Questions about the table below.
1) What is the entry just left of 0.39?
2) What is the entry just left of 0.31?
3) What is the entry just left of -1.26?
4) What is the entry just right of 0.78?
5) What is the entry just right of the largest entry?
[[ 0.07 -0.89 -0.34 -0.24 -1.82  0.74  0.17  0.31  0.04 -0.94 -0.03  0.20]
 [-1.67 -0.49  0.84 -0.39  0.14  1.68 -0.01  0.35 -0.26  0.41  1.06 -1.52]
 [-0.96  0.05 -0.36  0.78  0.00  0.54 -0.21 -0.77 -0.17  0.67 -0.78 -1.26]
 [-0.81  0.68  0.64  0.21  0.50 -0.20  0.61 -1.24  0.15  0.46 -0.87 -0.24]
 [ 1.78  0.41  0.18 -1.72 -0.49 -0.67  0.33 -1.40 -0.31 -0.39  0.53 -0.40]
 [ 0.54 -0.68 -0.70 -1.01 -1.49  1.18  0.39  1.16 -0.12  0.10 -0.09
   0.91]]
1) 1.18
2) 0.17
3) -0.78
4) 0.00
5) 0.41

Questions about the grid below.
1) What is the entry just left of -33.68?
2) What is the entry just right of 23.15?
3) What is the entry just right of the smallest entry?
4) What is the entry just right of -34.69?
5) What is the entry just left of 115.24?
[[58.26, 60.24, 35.45, 6.26, -9.69, -146.96, -20.66, -81.22, -72.72, 17.02, 9.30, -96.62, 63.37, 60.77, -24.98], [-37.74, 143.05, 27.09, -65.55, -22.34, -209.02, 10.84, -23.14, -136.59, 115.53, -9.00, 68.73, 161.26, 69.97, 43.10], [-18.27, -34.69, 62.82, -67.75, 115.24, -121.62, -13.34, -33.68, -34.27, 97.61, 22.30, -41.98, 160.96, 21.62, 18.41], [-142.66, 10.35, -23.92, 31.28, -69.81, -94.65, 23.15, -35.57, 43.80, -19.77, -95.58, -96.57, 91.02, 83.88, -79.65]]
1) -13.34
2) -35.57
3) 10.84
4) 62.82
5) -67.75

arr =
array([[  1.697,   0.324,   3.055,  23.794,  -9.647,   8.372,  -6.178,
          1.214,   9.674, -10.070],
       [ -3.267,   3.003,  -6.069,   3.265, -15.027,   4.067,  -0.026,
         -3.078,   8.253,  -1.151]])
Give the entry just left of the smallest entry.
Answer: 3.265
Give the entry just right of -9.647.
Answer: 8.372
Give the entry just right of 0.324.
Answer: 3.055
Give the entry just right of 8.253.
Answer: -1.151
The entry just left of -10.070 -> 9.674
The entry just right of -3.078 is 8.253
Give the entry just left of 3.003.
Answer: -3.267
Give the entry just right of the largest entry.
Answer: -9.647

Read these off the array that follows. Indices start at 0.
1) Which number is the entry in the top-left corner?
2) Which number is the entry in the bottom-right corner?
3) Which number is the entry in the top-right corner?
4) Which number is the entry in the bottom-left corner?
5) Which number is the entry at row 1, column 0?
6) Which number is the entry in row 2 and column 0?
7) Which number is the entry at row 1, column 1?
8) Which number is the entry in row 2 and column 1?
[[  0   0  11   5   1  17  -6  -1  23  23]
 [ -1  -3 -13  -5  -1 -18   9   1 -26 -26]
 [  4   5  12   5   0  14  -9  -2  24  22]
 [  8  13   9   2   2  10 -11   1  19  14]
 [  4   5  13   5   0  15 -10  -1  24  23]
 [  1   0 -12  -5   1 -18   8   1 -25 -24]]
1) 0
2) -24
3) 23
4) 1
5) -1
6) 4
7) -3
8) 5

Read these off the array that follows. Indices start at 0.
1) Find the entry in row 2 and column 0.
2) Find the entry directly above the centre entry.
3) Find the entry at row 1, column 1.
4) Find the entry directly below 10.
5) Find the entry in the top-left corner.
6) Find the entry in row 1 and column 2.
7) Find the entry in row 1 and column 0.
-11,-11,-17,-15,-17,-15,-11
-4,8,10,9,11,9,8
-29,19,27,24,27,26,23
1) -29
2) -15
3) 8
4) 27
5) -11
6) 10
7) -4

Read these off the matrix that follows.
1) Which number is the last entry, reading row by row?
2) Which number is the entry directly above -5?
3) Which number is the entry just right of 27?
4) Which number is the 1st entry in reading order?
5) Which number is the bottom-left entry?
6) Which number is the first entry on the diagonal from the top-right corner?
7) Which number is the entry directly below -11?
8) Which number is the second entry from the end, reading row by row?
 -8    9    9  -18   -9  -13    9   -6   15    0
 -7    9    7   -7  -10   -9   10   -4   24    9
-12   13    8  -15  -11   -9    7   -4   27    6
-12    8   13   -7   -8   -3    3   -5   16   -2
1) -2
2) -4
3) 6
4) -8
5) -12
6) 0
7) -8
8) 16
